In the data rows, zero lies at 4.5, halfway between 4 and 5.
Here is a table of points, one per row:
[7 7 4 2 9 6 4 6 5 9 8 4 4 4 5 6 4 2 5 3 4 5 3 4 8 4 5 3 5 3 5 2]
[5 6 5 2 4 2 5 6 4 4 4 4 2 3 2 5 4 3 5 4 4 4 3 5 3 5 5 3 5 5 7 4]
[4 4 6 3 4 4 5 4 5 5 3 5 5 2 4 2 3 4 4 5 6 5 4 6 5 3 6 5 4 5 2 6]
[4 4 6 6 3 6 5 2 1 2 9 3 3 3 6 3 8 3 3 4 5 5 4 5 9 5 6 5 5 1 4 4]
[4 5 3 5 4 2 5 4 6 4 4 5 4 5 6 3 3 6 3 3 4 5 6 3 6 6 4 6 3 6 4 1]
[4 5 7 5 4 4 3 5 5 3 7 4 7 5 7 9 7 3 4 4 5 6 2 7 7 4 8 6 5 1 3 6]
[4 3 5 4 3 4 5 5 5 3 4 4 4 6 4 5 6 5 4 4 5 5 3 3 8 4 5 2 5 5 3 4]
[4 5 3 5 4 6 5 5 4 7 4 3 5 3 5 5 8 3 5 3 7 4 4 3 3 4 4 3 5 2 6 1]
[5 2 5 5 5 5 4 5 6 5 3 5 4 6 4 3 2 3 1 4 7 4 5 4 4 5 9 5 5 4 6 6]
[4 6 4 4 3 4 4 4 4 8 2 6 4 5 4 6 3 2 6 5 5 5 5 5 3 4 3 4 4 2 4 7]
[6 3 1 6 8 6 4 5 5 4 4 4 3 4 3 7 4 3 7 6 4 3 1 8 7 5 3 6 4 6 6 5]
[4 8 6 6 6 2 4 5 5 3 4 4 3 4 4 5 5 4 2 8 4 3 3 3 3 7 4 2 0 4 4 5]
[4 4 6 4 7 7 9 5 3 5 3 5 5 6 3 1 4 3 7 5 4 5 8 5 4 6 4 5 4 5 4 4]
[4 3 6 7 8 2 7 5 3 4 4 4 8 2 4 2 4 6 8 4 5 4 7 5 3 5 4 4 5 3 5 3]
[4 5 3 4 4 4 5 5 7 6 6 3 6 4 2 4 8 6 3 5 4 3 6 2 3 4 4 5 6 4 3 5]
[4 6 5 4 4 5 3 2 4 8 2 5 6 7 4 4 3 3 6 5 4 5 6 6 5 3 3 4 4 3 3 5]
[3 4 5 4 4 6 5 4 6 3 5 5 5 3 2 5 5 4 4 5 3 5 3 5 7 6 4 4 5 6 7 4]
[3 3 4 4 5 8 4 3 4 4 3 4 3 5 4 4 7 5 4 4 5 4 4 4 4 3 4 2 6 4 4 4]
[5 3 5 5 4 6 4 2 5 6 9 5 4 4 5 3 3 5 3 4 3 4 4 9 3 6 4 0 4 4 5 6]
[4 5 3 6 5 4 5 4 6 3 5 4 5 6 4 4 4 5 5 3 4 5 4 5 5 3 5 6 5 6 5 6]
[4 5 5 5 5 3 5 7 4 4 4 5 6 5 5 5 3 5 4 3 4 5 2 4 2 6 4 4 4 4 4 4]
[3 3 2 5 4 5 5 1 5 5 3 5 7 3 4 4 5 5 5 4 6 5 5 4 6 6 4 5 4 5 4 4]
[4 6 5 4 4 4 5 5 5 4 3 4 4 4 2 5 4 6 5 4 5 5 3 5 4 3 4 5 6 5 3 6]
[9 3 6 4 2 4 5 3 5 5 3 0 4 4 5 4 9 3 5 7 5 5 4 4 3 4 4 5 1 7 4 5]
[6 5 5 4 3 6 4 7 2 2 4 4 3 3 3 5 3 8 7 4 3 4 4 5 4 3 4 3 5 3 6 5]
[5 6 5 5 4 4 5 7 2 4 4 5 5 6 3 5 4 5 5 4 4 5 3 5 2 4 4 4 5 5 3 5]
[5 4 3 5 3 5 4 5 4 3 3 4 9 5 3 4 4 4 5 5 5 4 5 6 5 4 4 3 5 4 4 3]
[7 3 4 4 4 5 5 7 5 6 5 5 4 4 5 5 2 5 0 4 6 3 5 7 4 4 4 5 5 2 3 5]
[3 5 4 6 3 5 4 5 3 7 4 5 5 4 3 5 6 3 2 5 4 4 5 4 3 5 4 5 5 3 6 6]
[3 4 3 3 6 5 4 4 3 3 5 3 5 6 8 4 5 4 5 2 5 5 5 4 2 5 5 5 3 5 5 7]
[6 8 3 6 5 5 3 4 3 1 5 4 5 3 8 5 1 4 2 2 5 5 5 4 3 6 4 5 6 4 4 5]
[9 6 5 5 5 5 4 5 5 3 4 9 5 5 6 4 9 5 5 4 4 2 4 5 3 5 5 4 4 6 4 5]
[5 4 3 3 5 4 4 5 4 3 5 5 5 4 3 7 4 6 7 5 3 5 4 4 8 5 9 4 4 5 2 4]
[4 4 6 8 4 4 5 2 3 4 3 4 3 4 6 4 4 7 4 3 6 5 2 5 3 2 4 5 4 5 5 3]
[4 9 4 5 5 7 2 3 4 4 5 3 6 7 5 4 6 5 4 1 3 6 6 5 4 5 5 5 4 9 6 5]
[6 6 7 4 6 4 3 4 5 3 2 4 7 5 4 5 3 4 7 3 6 4 4 1 5 5 4 2 6 3 5 4]
[4 2 2 4 3 3 4 4 1 3 9 5 5 6 2 8 4 4 6 5 4 4 6 1 5 4 3 6 5 7 5 6]
[5 6 5 4 4 6 4 7 4 3 3 4 4 4 3 5 3 4 7 4 4 5 3 6 4 3 4 4 5 4 3 2]
[4 0 8 6 6 2 3 3 3 6 5 5 4 5 5 2 3 4 5 5 3 3 5 2 2 2 3 6 4 5 3 5]
[4 1 2 6 6 6 4 2 5 5 3 5 5 4 6 6 3 5 6 5 4 3 4 5 5 4 3 3 3 5 4 6]
[2 4 4 5 5 5 6 7 5 5 5 4 5 4 6 4 6 5 5 4 4 5 2 4 2 1 4 7 3 5 5 2]
[4 4 6 3 3 7 5 4 5 3 4 5 5 1 3 6 5 5 4 5 5 5 3 4 8 6 4 6 5 6 5 4]
[5 5 5 6 5 4 3 5 6 5 2 4 5 4 3 5 3 4 7 4 5 4 4 6 3 6 4 5 5 5 5 5]
[4 5 4 5 2 5 4 3 5 6 2 5 2 5 4 5 4 6 5 4 7 5 6 4 4 7 4 6 4 3 6 3]
[3 4 4 6 3 4 5 5 5 5 4 5 3 5 2 5 5 3 4 5 4 5 3 4 6 3 5 5 4 6 5 6]
[4 2 7 3 1 5 6 5 4 5 8 6 6 4 5 7 3 5 3 4 7 4 2 1 5 4 4 4 4 4 7 5]
[3 4 7 2 5 6 4 4 3 5 3 5 5 4 5 4 4 4 3 7 5 3 2 2 4 5 4 6 1 4 5 5]
[2 4 3 4 6 3 4 5 4 4 4 3 6 3 7 4 8 5 7 5 6 4 3 5 3 5 5 2 1 6 5 7]
[2 4 2 2 6 1 3 5 5 4 4 3 2 4 4 4 9 5 4 4 5 4 6 3 3 6 4 6 6 3 4 4]
[3 3 9 4 9 4 7 4 5 4 4 4 4 5 5 9 6 5 3 4 4 5 9 9 4 5 5 4 4 6 5 4]
[5 4 7 3 3 2 5 2 3 4 6 5 3 4 4 4 2 6 8 4 5 4 4 3 3 4 4 4 5 4 6 6]
[5 5 4 5 4 6 4 3 5 4 3 5 4 3 3 5 2 3 7 5 7 4 5 6 2 5 5 5 5 4 2 5]
[6 3 2 4 1 3 6 5 4 8 9 5 5 5 4 6 3 5 3 5 3 4 5 8 3 5 4 3 4 4 3 2]
[5 2 3 4 4 4 4 3 4 3 4 4 6 7 5 4 6 6 3 4 5 4 4 6 7 3 3 5 6 3 3 3]
[4 4 5 2 4 4 5 2 5 4 4 5 5 5 2 3 5 4 4 5 7 4 3 5 5 6 4 4 5 6 5 4]
[2 3 7 6 5 3 3 5 7 6 7 5 4 5 6 0 5 5 6 5 5 5 7 8 6 5 3 4 3 4 4 4]
[9 2 3 6 5 4 4 6 4 5 1 3 4 4 5 4 5 5 3 3 2 1 5 5 6 5 2 5 7 3 7 5]
[2 7 4 5 5 4 3 4 3 4 4 5 4 5 9 5 4 3 6 9 5 1 5 5 5 4 5 4 9 7 5 3]
[4 4 2 8 2 5 5 6 5 3 7 5 4 1 5 5 3 4 4 3 6 5 7 3 5 5 4 5 3 7 2 4]
[4 5 6 5 6 6 4 3 6 3 5 4 4 6 2 3 5 6 3 4 3 5 3 3 3 3 4 6 6 5 2 5]
[5 3 3 5 5 5 4 4 4 8 2 5 4 4 4 4 4 6 4 5 3 4 6 5 2 5 9 5 4 4 5 4]
[4 6 5 4 3 4 4 2 3 6 3 5 4 6 4 4 4 6 4 4 1 5 5 5 6 6 4 7 5 3 6 4]
[5 8 4 5 5 7 1 5 4 2 5 4 7 5 4 5 3 7 3 9 5 1 4 4 3 5 4 5 2 5 4 3]
[7 2 7 4 2 5 2 6 5 9 4 4 4 3 8 4 4 6 4 5 4 7 4 4 3 7 4 5 9 9 3 5]
[4 2 6 3 7 7 3 6 6 1 7 5 3 4 5 2 3 5 6 5 4 4 5 5 5 5 4 6 5 3 5 6]
[5 2 1 7 7 5 4 4 7 6 5 5 3 4 3 7 3 3 6 5 5 3 6 1 6 5 3 3 4 6 3 5]
[4 5 5 5 2 4 5 5 5 6 3 4 6 7 5 5 5 5 4 3 4 5 3 6 3 5 4 4 5 4 2 6]
[3 7 7 4 2 4 2 6 3 8 8 4 5 2 3 2 5 4 8 5 4 5 9 9 6 3 3 7 3 5 5 4]
[4 3 6 6 3 3 5 6 6 4 3 5 6 6 4 5 5 5 4 4 3 4 3 4 8 5 5 3 4 5 5 5]
[4 6 5 7 2 6 4 4 6 4 4 4 5 4 5 4 5 4 4 4 4 5 6 5 6 4 4 6 4 1 8 5]
[8 2 3 5 5 5 5 5 4 4 4 6 5 5 6 4 4 5 4 9 4 9 4 3 3 4 4 4 5 2 5 5]
[4 3 7 4 3 6 5 6 4 6 4 6 4 4 6 5 2 5 3 5 4 4 3 2 6 6 3 7 1 5 2 3]
[5 4 4 0 5 3 4 3 6 2 5 5 6 3 4 4 4 6 5 4 2 4 5 6 5 7 4 4 5 3 5 4]
[3 4 2 3 5 5 5 4 4 4 4 4 5 3 7 5 5 1 5 3 3 5 4 3 2 6 4 5 4 3 3 4]
[2 6 3 4 4 6 5 4 6 7 4 4 6 2 4 5 7 7 4 4 4 5 5 2 3 2 4 4 4 3 6 5]
[3 5 3 5 5 4 4 7 4 3 5 4 5 7 1 2 7 5 3 5 9 4 6 4 5 5 4 4 5 5 6 5]
[2 4 3 5 3 6 5 6 2 6 3 5 4 4 4 3 6 4 4 4 4 5 5 4 7 6 4 6 4 6 3 8]
[5 3 5 5 4 3 5 6 3 4 5 5 6 3 4 5 4 2 4 5 5 4 4 4 7 2 8 5 4 5 6 4]
[5 9 3 4 3 4 9 4 7 4 5 4 5 4 9 4 3 5 4 8 5 2 5 5 5 3 5 5 7 6 5 7]
[4 5 5 5 5 6 5 3 5 4 5 4 3 3 3 4 5 5 3 4 5 5 2 5 1 3 4 3 6 5 3 4]
[4 3 3 3 4 5 4 5 5 3 4 5 4 7 7 5 2 4 4 2 6 5 6 4 5 2 4 3 2 8 7 3]
[6 5 8 4 1 6 3 4 7 3 8 4 3 8 5 4 3 4 9 4 5 3 7 2 3 5 7 6 5 2 5 4]
[7 7 4 6 9 4 4 4 4 9 9 4 5 6 5 5 4 8 5 4 6 5 3 4 9 5 5 5 4 3 4 6]
[3 3 3 3 5 4 4 6 6 4 4 4 4 6 8 4 5 4 5 2 2 5 4 4 2 4 4 4 3 5 5 4]
[3 5 4 4 4 5 5 6 2 4 4 4 1 6 4 3 5 5 4 4 5 5 4 4 6 8 4 2 4 5 5 3]
[6 8 3 3 4 2 3 4 3 3 2 5 4 3 5 4 2 5 3 2 5 6 8 4 7 1 4 3 3 8 4 5]
[6 3 3 3 9 3 4 4 4 4 6 5 4 4 3 4 2 3 1 5 5 4 4 8 4 2 4 7 5 4 6 4]
[5 7 6 6 5 4 4 4 6 3 6 4 5 3 2 3 5 2 2 5 1 5 6 0 6 4 4 2 6 3 4 4]
[4 5 4 4 3 3 4 7 6 3 3 4 2 5 6 4 6 5 4 4 5 5 6 5 6 3 4 4 4 0 2 4]
[4 7 4 6 5 3 6 3 6 4 5 4 4 6 5 5 4 2 4 2 5 6 1 5 2 5 4 6 5 5 6 1]
These points spread out most along one direction. Take the direction at right angles to it along which they spread out most. Go by this last direction. How many in every 100 of the points above lie lower along it than each point below? Answers are rounded to whole numbers. More than half of the points above lie lower than the first one.
[4 3 5 4 3 4 5 5 5 3 4 4 4 6 4 5 6 5 4 4 5 5 3 3 8 4 5 2 5 5 3 4] 0
[5 7 6 6 5 4 4 4 6 3 6 4 5 3 2 3 5 2 2 5 1 5 6 0 6 4 4 2 6 3 4 4] 2
[5 3 5 5 4 3 5 6 3 4 5 5 6 3 4 5 4 2 4 5 5 4 4 4 7 2 8 5 4 5 6 4] 36
[4 5 4 4 3 3 4 7 6 3 3 4 2 5 6 4 6 5 4 4 5 5 6 5 6 3 4 4 4 0 2 4] 54
[4 3 3 3 4 5 4 5 5 3 4 5 4 7 7 5 2 4 4 2 6 5 6 4 5 2 4 3 2 8 7 3] 31
[6 6 7 4 6 4 3 4 5 3 2 4 7 5 4 5 3 4 7 3 6 4 4 1 5 5 4 2 6 3 5 4] 11
[4 2 6 3 7 7 3 6 6 1 7 5 3 4 5 2 3 5 6 5 4 4 5 5 5 5 4 6 5 3 5 6] 79
[4 6 5 4 4 5 3 2 4 8 2 5 6 7 4 4 3 3 6 5 4 5 6 6 5 3 3 4 4 3 3 5] 94
[5 4 7 3 3 2 5 2 3 4 6 5 3 4 4 4 2 6 8 4 5 4 4 3 3 4 4 4 5 4 6 6] 82
[4 6 5 7 2 6 4 4 6 4 4 4 5 4 5 4 5 4 4 4 4 5 6 5 6 4 4 6 4 1 8 5] 68
[5 3 3 5 5 5 4 4 4 8 2 5 4 4 4 4 4 6 4 5 3 4 6 5 2 5 9 5 4 4 5 4] 88
[5 4 4 0 5 3 4 3 6 2 5 5 6 3 4 4 4 6 5 4 2 4 5 6 5 7 4 4 5 3 5 4] 72
[5 4 3 3 5 4 4 5 4 3 5 5 5 4 3 7 4 6 7 5 3 5 4 4 8 5 9 4 4 5 2 4] 10
[3 4 7 2 5 6 4 4 3 5 3 5 5 4 5 4 4 4 3 7 5 3 2 2 4 5 4 6 1 4 5 5] 32
